First come named turns, each shown by rows before and after it. For each pair of rows after them, which turns, in which order, take the first row to the second? The first pair is done for you.
Sulip:
[-20  20  16 -23 -16  15 -14   0 -12  23 -19] |-> [-22  10  -6 -38 -14  -2  20   0  -5  21  -5]
[ 7  3 -6 -7 11 15  3 17 -5  1  8] |-> [ 9  4 -8 -6 11 14  1 19 -5  1  8]
[ -7   3   3 -10 -13  26   4   4   6  -2 -11] |-> [ -5  -5  -8 -14  -7  13  20   2   9  -3  -1]
[ 19  -1  16  34  14  -1 -26   0  -6 -18   9] |-> [  7  15  29  18  -4  27 -31  -1  -3  -2 -16]
veke:
[-12  -1 -12   5  -1   1  14   8  13  10  13] |-> [ -9  -2 -12  11   4  -8  13  10  11   8  19]
[ 22 -21   7   8   3  42  12 -25  13 -37  -7] |-> [ 19 -22  -3  -2  -3  40  29 -25  15 -32  -6]
[ -5   3   0   0 -16  22  12  -6   7   5 -15] |-> [ -8   1  -9  -8 -13  11  21  -9   9   7  -6]
[ -7  18 -13 -39 -12 -37  11   6  -7  33  -2] |-> [  1  19  -9 -27  -4 -49  -2   8 -13  28   7]
Sodid:
[-11  16  20  -1 -12  16 -15  -2 -10  13 -22] |-> [  0  10  10   9  10 -29 -17   0 -17   9   7]
[-10   8   9 -18  -4   1   8  -5   0   9 -13] |-> [ -3  11  19  -2   4  -2 -18  -4  -6   6 -11]
[-12   0  -4  -5  -4  12 -12   4  -8   7  -5] |-> [ -5  -1  -7   1   3  -5 -16   3 -11   5   6]
[ -3 -13  -3  -1   7  16   0  -6  16   2 -20] |-> [  4 -12  -1  16  16   1 -16  -3  10  -3  -9]
Now pairs of rows:
Between the rows of a pair lie 2 to 3 turns.
[ -8  -6 -25 -28  -6   2  37  -1   7   7  10] |-> [ -7 -11 -12 -14 -16  42  20   2  13  -8  -5]  Sulip, Sodid
[  4  -4   0  21   3 -17 -10  -2  -8 -12  12] |-> [ -6  -2  -7   5   0 -28  10  -2  -7  -1  16]  Sulip, Sodid
[ -4 -21   1  -2 -24  56   2   4   6 -33   1] |-> [ 11 -20 -12  12  13 -39  -9   4 -15 -24  47]  Sodid, Sulip, Sodid
[-22  12   0 -20  -3   0  -9  -6   7  23   7] |-> [ -9   9   8   0   6  -7 -29  -5   2  15  14]  Sulip, Sodid, Sodid
[  6   2  18  33  24 -16 -33   0 -15   0  -5] |-> [ -3   8   3   6  24 -49  -3   1 -17  17   2]  Sulip, Sodid
[-10 -16 -19 -11  -1   2  35   1  15  -4   7] |-> [  1 -26 -14   8   3  19  20   2  15 -20  10]  Sulip, Sodid, Sulip
[-15  12  22  -8 -22  56 -17  -3  14  -9 -35] |-> [ 10 -15 -15  14  28 -49   7   0   0 -21  42]  Sodid, Sodid, Sulip
[ 13 -17   0   6  -7  27   6   2  16 -21   2] |-> [ 21 -16  -6  14   9 -18   3   3   6 -18  24]  Sodid, Sulip, Sodid
[ 21  -6   4  24  14 -46 -31   2 -10  -3  14] |-> [ -4  26  23 -12 -21   2 -28   0  -6  28 -34]  Sulip, Sulip
[-21   7 -11 -17  -9  17  29  -4   8   4  -6] |-> [-12   3 -19  -6  10 -24  23  -4   0   5  20]  veke, veke
[-20   5  -8 -27 -13  -1   8   0   6  10 -24] |-> [  4 -13 -17  -2  10 -33   5  -1   1 -10  12]  Sulip, Sulip
[ -2  12   8 -36 -26  25 -20   0 -22   5 -35] |-> [ -4   0 -24 -53 -10 -23  23   2 -20   7  -4]  Sulip, veke
[  2   7 -22 -29  10 -49  21 -10 -10   4  35] |-> [-12  -4 -29 -45  -9   5  51 -13   9  -8  12]  Sodid, Sulip
[-14  14  17 -16 -17  35  -3  -9  -7  18 -28] |-> [-17  25  10 -28 -13   2   5 -11 -15  32 -18]  Sodid, Sulip, Sulip
[-15   8  19  17 -16  41 -14 -14  -8  -5 -13] |-> [-29   3  -7 -17 -21  15  38 -14  -2   9  -5]  Sulip, veke
[-13  17   4 -32 -13 -38   5   2 -18  36 -16] |-> [-20  19   6 -39 -23 -13   8   1 -10  36 -31]  veke, Sulip, Sodid
[-19   9   5 -10  -8   5  -1   2   6  10 -14] |-> [-15   0   0  -6  -8  16   8   1  13   0 -13]  Sulip, Sulip, Sodid
[ 12 -15   1  21  28 -15  -3  -7  -3 -17  23] |-> [ 11  -5   5  23  28 -22 -10  -8 -10 -10  21]  Sulip, Sodid, Sulip
[-35   5  14   3  -4  31  -4   9  -3 -14   0] |-> [-29  11  20  11   6  13 -25  12 -12 -12   7]  Sodid, Sulip
[ -6   8   9 -14 -16  11   2  -1   2  12 -17] |-> [ -6   7  -2 -19  -8 -13  16   2   1  15  -4]  veke, veke
[-10   4   3 -16 -10  19   6  -6   5   5 -18] |-> [ -9  -1  -7 -19  -1 -11  20  -4   3  10  -1]  veke, veke
[-20  -2 -11  -8   9 -33  21 -17   3  11   7] |-> [-15  17  22  15   4  -4 -28 -15  -6  12 -13]  Sulip, Sulip, Sulip
[ 13  -6   4  20   9   4 -27   2  -6 -11   7] |-> [  8  -2  -4   7  13 -27  -9   3 -11   0  15]  Sulip, Sodid
[-16  23 -29  -2   8 -43   7   0  -6  40  20] |-> [ -5  -3 -43  13  16 -34  22   0   3  12  37]  Sodid, Sulip, Sulip
[-15  13 -12 -40  -4 -31  38   5  17  14  15] |-> [ 16   1   2  14  21 -47 -15   6   3 -14  40]  Sulip, veke
[ -7   9  -2 -17 -10  13  -3   4   7   5 -20] |-> [  4  -8 -19  -9   5 -14  12   4   6  -7   6]  Sulip, Sulip
[ 31 -35 -27  19  24   4  12   4   8 -45  37] |-> [ 32 -14   5  34  12  46 -32   4   3 -39   7]  veke, Sulip
[ 18  -8  -2  28  23 -20 -16  -5 -19 -18  25] |-> [ 12 -23 -19  14  22 -16  18  -6  -6 -22  30]  Sodid, Sulip
[ 16 -14 -12  31  15 -11  -1   7  -4 -22  25] |-> [ -8  -3 -13  -9 -14  34  32   4  12  -7 -13]  Sulip, Sodid, Sodid
[ 13  -8   4  30  23 -26 -22   6  -6 -18  34] |-> [-13 -18 -12 -11 -11  37  37   4  23 -19  -2]  Sodid, Sulip, Sodid
[  4   7   8   9   6 -30 -16   1  -4  17   2] |-> [  3   9  17  12  -2  -1 -29   2  -2  11 -14]  veke, veke
[-14  16   2 -30  -2   6  -6   2   8  11 -26] |-> [ -2  -4 -20 -18  19 -30  11   1   7  -7   9]  Sulip, Sulip
[ -4  22   9  11  11 -32  21 -16   1 -15  15] |-> [-10  15  -1  -1   4 -14  41 -17  13 -19   8]  Sodid, Sulip
[ -5   1  23  25   3 -25 -11  -1  -3 -13  14] |-> [-27  18  26  -7 -20  -2   7   1   4   9 -14]  Sulip, Sulip, veke
[  4 -40 -10  27   2  39 -15  25  14 -34  -1] |-> [  6 -48 -20  25   8  19  -1  24  16 -36  13]  Sodid, Sodid, Sulip
[ -5 -23 -27 -17   0  -9  46  -1  11  -7  10] |-> [ 16  -1  18  35   7   7 -46   0 -12 -12  -1]  veke, Sulip, Sulip
[-30  -1 -22 -13 -21 -33  43  -6   9  -5   5] |-> [-30  -5 -11  -7 -36  18  37  -5  21 -16 -15]  Sulip, Sodid
[ 13  -1   0  33  28 -19 -17  -5 -10 -11  10] |-> [  6   2  11  29  10  29 -21  -6   0 -15 -18]  veke, veke
[  0  22  20  12   3  -2 -27  -4 -11  18 -11] |-> [-13  21   4 -16  -3 -14   7  -5  -5  30  -9]  Sulip, veke, veke
[  1 -22  -4  -3  -7  13  18  -9  -1   2  -1] |-> [  4 -22  -5   1   0  -6  16  -7  -6   2   7]  veke, veke
[-15  -5  -6 -30   4  -7  32  -4  -5  10   3] |-> [ -3  -6  -1  -6  19 -31   8  -3 -16   5  21]  veke, veke
[-19  25  -6 -29  -3 -17  16  -6  -6  26   3] |-> [-13   6 -19 -23   7 -27  29  -7  -1  11  20]  Sodid, Sulip, Sulip
[ -9  19  20  -8 -19  53 -11  -3   0   7 -36] |-> [-21  15 -10 -42 -20  12  44  -5   8  22 -17]  veke, veke
[ 19  -4  -2   4  16 -26 -18   1   3 -20   9] |-> [  9  -2 -14 -18  12 -37   7  -1   7  -6   9]  Sulip, Sodid
[  1  12  14   4 -12  23 -38  -5  -4  -9 -23] |-> [-13   5  -7 -26 -26  23   4 -10   7   2 -30]  veke, veke
[ 10 -29 -20  17  27   3  10   0  -6 -28  24] |-> [ 12 -25  -8  25  21  25  -6   2  -7 -33  16]  veke, veke
[  5  -7   7  11   7  -4 -14   9   1  -9   6] |-> [  1  -6   0  -1   8 -18  -2   8   0  -2  13]  Sulip, Sodid
[  8 -13   0  23   6  -4 -15  14   6 -14  -8] |-> [ -2 -20 -15   1  -1  -8  16  12  14  -9  -7]  Sodid, Sulip, Sodid
[  6   8   5  17  16  -9 -22   7  -9  -3   8] |-> [ -3  11  11   7   1  24 -20   6   0  -1 -10]  veke, veke
[-10  14  10   4  20  37  -6   3   3   4 -34] |-> [-16  14   5  -6  17  37   6   2   6   4 -32]  Sodid, Sodid, Sodid
[  0  -5   6  19  20 -21 -37   3 -13 -15  -9] |-> [ -9  -1 -10  -5  21 -48 -11   1 -10   1  -3]  Sulip, Sodid
[-20  20  -7 -37 -10 -13  23   0  -3  26 -14] |-> [  7   5 -13  -5  19 -50   5   0 -11   7  22]  Sulip, veke
[  9  -6  22  22   0  22 -43  -2  -5 -13  -1] |-> [-19   0   0 -30 -20  26  18  -4  10  14 -19]  Sulip, Sulip
[-14  14  -2 -25 -32  28  19  -3   7  21 -38] |-> [ 11   4 -21   0  10 -62  14  -3 -12  15  18]  Sodid, Sodid
[ 16 -13  12  21  15  12 -37  -2 -16  -5  -5] |-> [ 18 -19  -2  16  25 -19 -22  -4 -18  -5  12]  Sodid, Sulip
[ 18 -17 -14  20 -12 -20 -12  -9 -15  -8   4] |-> [ 14  -5  -7  15 -15 -30 -14  -8 -22   8  -3]  Sulip, Sulip, Sodid
[ 10  27  15 -23  -3   9  17  -9  14  14  -9] |-> [ 15  26   7 -22  10 -16  19  -8   9  17   5]  veke, veke
[ 17 -15  -1 -14  27 -37   4   1  -1   1   9] |-> [ 17   3  26  -3  14  -4 -36   2  -8   7 -15]  Sulip, Sulip
[ 10 -20 -25   8   2   1  17  -6   7 -23  27] |-> [ 17  -8  -1  25   0  16 -22  -5   1 -24  17]  veke, Sulip
[ 17 -41   0  30  13  53  -1   3  22 -46   0] |-> [  1 -30   6   3  -4  72  16   2  27 -26 -21]  Sulip, Sulip
[  9 -10 -17  12  17 -37   8  -1  -2  -3  31] |-> [ -1 -21 -28  -3   3  -5  37  -3  14 -11  19]  Sodid, Sulip
